rotation ticks, each row followed by its count of ticks:
The counts run from 0 to 141.
[136 111 113 120  92 166 136 124 127 134 124  96 137 106 135 161  71 168
 116 137  91 105 137 171 147 122 190 165 167 106 125 144 159 135 135  66
 109 151  91 142 123 119 134 107 121  98 159  92 106 141 139 163 164 126
 100  90 153 114 104 112 175  93 142 101 137 148 100 129]  37
[179 120 101 125 148 103 141 119 149 124 138 101 122 102 151 129  96 128
  88 141 106 144 123 124 155 115 175 144 132 106 133 125 153 112  76 159
 108 141 111 143 183 121 147 127 108 156 171 126 125 131 119 166 110 137
 120  82 150 156  90  78 167 138 148  79 147 185 139 119]  24
[144 137 134 153 113 109 103 132 156 159 113 145 122  83 140 128 118 126
 140 159  84  83 110 193 109  99 161 152 123 131 106 104 177 103 106  89
 105 128 129 104 158 134 147 114  86 113 116 105  99 110 164 114 112 104
  77 151 129 152  97  85 118 152 128 137 143 125 144 174]  112
[133 150 149 164  89  99 113 120 152 173 136 143 114  65 137 130 114 132
 141 163  98  90 112 204 106  95 149 141 137 122 130 104 153  98  93  80
  99 129 120 107 149 150 134 116  89 129 100  96 119 121 142 113 107 115
  75 148 131 148  97  83 109 144 138 128 141 116 146 158]  113
[149 160 165 119 128  78 143 129 150 149 161 143  75 119 169 138 125 154
 128 132 125 133 182 158 105  78 120 103  99 127 179 124 141 137 132  90
 128 112 127 157 106 135 114 147  89 113 113 100 110 124 108 135  93 137
 100 154 124 178 159  71 138 104  96 179 122 125 167  82]  59
[157 126 148  92 146 127 149 159 135 131  91 137  81 158 143 113 111 134
 119 144  70 114 132 139 128 123 142 123 100 102 113 146 168 133 151  90
 135 143 140 148 119 105 149 145 101  84 165  90  80 119 116 131 129 119
 112 141 174 158 155 106 149 107  91 206 139 153 167 102]  55
[104 149 167 152  69 107 110 118 138 187 170 119 132  57 152 127 115 157
 126 163 114 104 127 194 112 100 133 129 153 123 132 121 163 101 104  67
 103 120 105 145 127 149  98 106  98 139 112 120 125 149 137  91 126 116
  66 115 122 140 107  97 116 112 152 109 133 111 138 133]  115
[141 139 118 138  92 114 130 130 134  97 139 103 111  96 110 137 116 163
 115 168 127 125 110 131 115  87 180 154 143 116 161 165 175 116  91  97
  93 124 109 125 135 158 118 103 109 163 189 127 107 150 159 137 163 126
  71 121 142 167  89 101 176 118 127 110 148 167 124 132]  107
[144 139 173 126 109 145 134 147 129 136 123 153  79 126 120 114 130 124
 109 137  65 107 119 139 121  97 174  99 147  90 155 123 166 121 147  51
 127 119 115 147 137 130  81 120  80 101 151  95  99 151  95 131 121 123
 109  90 124 183 115 102 100 109 111 177 154 131 135 122]  124
[123 104 137 152 141 108 120 127 163 176 116  99 155  96 157 162 122 131
 119 136  92 123 145 206 133  87 150 130 141 108  80  93 128 137  95 102
 114 146  98 125 141 146 147  99  88 178 133 120 113 119 158  98 132 128
 129  76 115 134 120  92 140  99 143  75 167 131 141 141]  32
[206 147 169 165 131 136 139 154 119 130 119 122 119 113 117 131 101 171
 135 144  83 138 139 186 128 109 160 160 148 104 143 130 166 127 126  56
 127 119 106  90 144  95 149  89  95 138 152  84  96 109 119 131 115 123
 126 120 149 172 105 100 131 150 105 125 171 125 130 153]  41
[102 136 126 167 117  67 136 138 145 110 114 112 108  70 148 160 139 111
 157 162 114 128 138 139 108  94 149 110 133 122  81 113 158  96  76 152
 126 138 123 147 105 156 127  81 101 177 117 164 134 135 142 113 140 130
  91 139 153 158 125  76 160 103 112  99 129 133 140  89]  99
[101 107 115 172 110  97  96 147 170 144  92 112 117  65 136 147 112 111
 138 137  85 111 155 151 111  95 160 158 153 112  96 101 159  93 114 116
 143 130 118 118 124 152 126 105  88 132 125  94 118 158 131 177 127 116
 131  73 117 147 105  64 133 105 122  73 143 143 143 105]  29
[128 106 150 133 161 155 175 105 122 151  87 108 130 122 167 172 141 137
 153 130  89 109 105 132 101 105 162  71 106 109  86 100 134  92 101 130
 114 106 117 147 136 163  82  76 147 106 131 138 170 136 117 114 137 122
 171 103 138 110 146  84 111  78 111 124 171 111 147  87]  86
[190 108 136 116 170 143 168  98 145 161 136 100 127 168 140 151 120  86
 120 123  97 132 112 150 107 110 138 131  78 147 116 140 128 132 135 113
 108 118 122 125 123 166 113 150 107 105 119 140 116  99 158 108 100 101
 103 146  93 106 166  53 121  92  84 147 161 153 195 115]  72
[156 149 145 141 120 141 170  92 127 129 150 127 103 131 122 154 123  99
 135 145 106 116  84 136  99  88 167  87 127 143 143 138 125  98 117  98
  99  91 100 155 124 166  49 109 125 126 108 159 156 154 119  89 113 102
  82 121 108 151 120  73 113 104 110 162 152 126 152 109]  4
[119 134 165 137 111 123 121 136 135 192 106 126 128 101 162 131  99 171
 133 154  89 109 169 189 138 127 137 114 142 113  70  95 158 117 121  65
 140 140 108 161 102  77 138 108  99 103  86  92 118 117 113 104 120 120
  89 119 157 124 150 118 120 121 140 153 130  96 150 115]  46
[158 129 104 125 122 125 164 108 105  92 124 105 103 104 171 156  95 150
 144 153 113 112 129  78 124 135 180 127 124 115 113 152 158  85  87 153
 116 118 111 163 146 114 117  96 156 108 154 139 160 146  99 185 134 126
 105 134 188 120 104  79 176 116 121 116 113 156 127  82]  92
[114 120 138 163 133 150 155 130 109 136  95  99 108  98 136 175 120 106
 175 134  89 100 112 112  94 120 159 101 118 123  78 129 138  71 141 127
 139 103 126 117 124 159  88  92 147  90 117 136 156 143 119 129 146  91
 154 115 141 104 148  58 115  93  78 112 141 112 164  83]  84
[155 141 141 154 131 140 162 101 116 147 121 145 102 125 112 157 128 106
 145 136  89 115  67 149  86 110 161  98 100 137 149 151 102  94 139  98
 100 105 143 112 166 192  80 117 122 119 141 132 124 137 125  82 134  92
 111 126 114 158 126  80 112 100  74 172 176 124 152 134]  2
[154 124 117 132 109 116 132 149 153 101 107 123 125 106 106 116 115 128
 100 181  94 120 109 126 106  94 171 174 145 123 111 139 200 110  89  98
 108 124 111 137 128 138 120  92  80 137 174 118  92 131 161 151 137 107
  56 118 145 160  95 100 134 134 128 126 142 151 147 137]  109
[144 129 123  98 126  77 113 113 129 194 171 111 116 128 178 136  88 150
  99 126 121 137 152 148 137 158 100 143  77 154 119 170 120 109 129 126
 116 164 138 140 158 136 158 182 110 106 146 110  86 123 132 134 121  92
 119 141 151 116 167 111 155 100  98 130 121 147 195  95]  64
[113 131 116 132 135  95 137 140 137 116 125 131  80 139 117 168 104  70
 117 120  80 149 140 153 126 106 150 114 135 114 125 135 111 133 191 111
 167 156 116 141 120 134 134 156 110 120 117 118  93 120 125 128 132 104
 116 109 120 175 148  58 162  65  75 151 147 162 168  93]  138
[124 105 129 151 129 104 113 137 177 164  96 109 144  87 159 150 125 127
 120 139  83 120 154 187 125  79 146 136 146 106  74  83 150 131  90 106
 126 135 112 123 127 155 134  81  82 163 135 107 118 134 144 114 127 124
 142  64 105 144 116  93 127 100 136  65 171 127 140 120]  31
[110 110 122 151 154 102 138 135 137 140 111 120 101 119 132 133 136  76
 103 153  74 135  70 102 143 106 157  71 125  96  76 106 149  73 104 152
 139 126 113 143 149 130 112 104 129 141 139 153 133 145 109 107 124 115
 134  76 155 158 126  91 116 105  99 120 165 157 183  97]  15
[156 158 150 147 126 132 163  96 111 141 142 134 101 128 118 158 125 101
 140 142  95 118  79 152  90  94 164  88 114 133 153 144 117 100 132  95
 107  92 119 124 144 184  63 108 120 118 117 149 136 147 119  86 125  98
 103 128 109 151 127  60 112 100  88 166 171 123 145 120]  3
[117 152 162 165  85 104 111 128 135 174 159 135 124  57 142 130 117 152
 136 154 105  88 126 199 111  98 133 131 147 123 138 103 154 105 101  68
 104 119 111 123 145 158 108 114  88 141 111 105 122 133 143  90 114 121
  84 135 116 153 100  86 109 127 141 118 130 106 140 157]  114
[165 145 119 122 134 136 185  90  88 105 148  92 110 102 164 187 107 146
 146 143 125 129 128 113 132 130 177  90 123 104 130 157 133 109  98 160
 100 115 104 153 144 128 114 108 153 152 142 166 174 134 109 124 131 144
 115 151 171 118 114  59 174 103 115 111 126 152 133  98]  90
[171 111 101 121 137 112 144 108 156 130 139 101 132 116 172 123 113 143
  81 139 109 141 118 116 153  99 177 130 121 100 141 118 155 120  65 144
 101 127  97 164 166 127 131 121 116 146 175 121 138 151 112 169 115 152
 130  76 140 154  97  97 167 119 145  81 146 181 142 107]  23
[188 140 141 159 144 127 150 113  86 160 149  79 121 121 133 144 103 122
 123 133 113 153 115 108 125 149 132 141 113 154 109 167 140  68 121 134
 135 100 111  95 182 136 115 124 162 138 159 140 125 131 106 130 112  96
 144 107 153 106 142  93 110 125  94  81 168 130 179 102]  80
[157 134 113 131 120 125 185  98 101  94 144  91 101 103 167 180  96 153
 140 152 126 119 139  96 131 127 185 116 127 121 128 156 155 100  92 157
 114 119 105 164 148 118 112 104 161 130 142 155 170 134 103 159 132 132
  98 145 181 125 110  69 181 115 130 113 114 151 125  95]  91
[165 123 145 125 167 146 198  89 113 141 122 101 126 133 184 178 133 142
 156 137 111 126 115 141 129 108 165  62 103 103 114 116 124 120  90 143
 103 108 106 154 163 148  98  92 151 149 137 156 167 125 119  88 124 158
 150 130 146 121 130  76 152 101 112 124 165 132 138 107]  88
[153 127 104 136 146 106 142 135 131 106  77 122 116  99 167 138 111 160
 141 158 100 121 126  85 117 127 174 142  99 124 107 129 166  72  64 159
 119 125 136 135 167 126 122  86 134 106 176 112 145 149  94 184 140 111
 141 125 176 152  93 100 147 137 110 113 147 131 134  99]  94
[174 128 118 116 131 131 168  68 131 162 145 125 137 135 157 133  84 125
 101 158 101 120  76 126 135 133 167  98 101 152 101 122 133  85  81 133
 107 110 103 189 167 114  89 123 143  88 110 148 164 141  93 116 101  94
  69 121 154 117 129  94 119 129 150 139 139 136 164 111]  7
[125 135 119 113 117  82 124 123 122 184 164 106 111 120 165 145  83 143
 109 127 114 138 142 147 122 145 104 149  86 147 133 177 119 108 153 125
 135 154 151 120 165 157 154 177 125 113 154 104  84 128 128 137 127  95
 133 136 145 126 166 109 155  84  79 129 128 152 188  84]  65
[157 148 174 154 103 114 138 157 127 133 122 118 108  90 120 141 102 148
 148 156  91 120 167 188 123 109 144 137 170 115  95 119 184 106 133  52
 164 119  92 139  89  80 129 101 104 130  91 109 111 115 108 120 115 115
  80 127 157 153 138  80 118 131 131 132 129 106 146 121]  44
[144 100 112 102 145 117 146 107 188 161 111 138 139 156 151 158  94 111
 108 113  95 137 141 163 125  84 146 115 107 124 138  91 114 146 131  99
 128 140 111 178 110 144 115 142 105  67 113  92 133 144 126 162 122 119
 139 100 104 162 148  76 140  74 113 147 162 155 159  82]  141
[163 118 134 153 111 107 116 133 163 146  97 138 124  98 123 113 121 123
 113 178  77  90  95 171 101 106 166 166 120 135  87 110 186  96  84  89
  98 133 123 107 153 137 141 109  75 118 133 106  92 109 165 124 119  91
  69 143 151 152  92  89 125 154 132 136 148 130 149 172]  111
[127 125 147 118  90 138 123 123 100 186 156 114 117 105 140 119 108 150
  89 159  89 100  93 171 157 145 155 121 147 108  95 155 151 105 137  77
 105 160 102 146 189 115 131 135 114 131 161 125  89 119 134  89 156 107
  88  86 176 110 120 137 139 124 140 119 142 145 157 167]  119
[ 76 109 109 130 116  89 136 125 161 136 106 104 127  85 179 165 123 134
 142 168 109 102 122 148 127  95 160 109 116 112  57 108 152 108  73 140
 114 147 115 171 107 154 137  83 108 143 130 143 134 144 156 118 168 122
  74 124 158 137 130  92 172  97 137  99 117 136 142 103]  101
[177 121 133 126 127 152 137 143 133 134  95 118 139 122 133 139  91 172
 109 142  91 117 133 174 136 106 179 168 143 111 142 131 174 125 115  58
 111 130 115 116 149 109 143 101 109  99 179  67  93 125 131 161 145 114
 135  93 151 139 107 132 141 133 124 110 182 145 103 144]  39
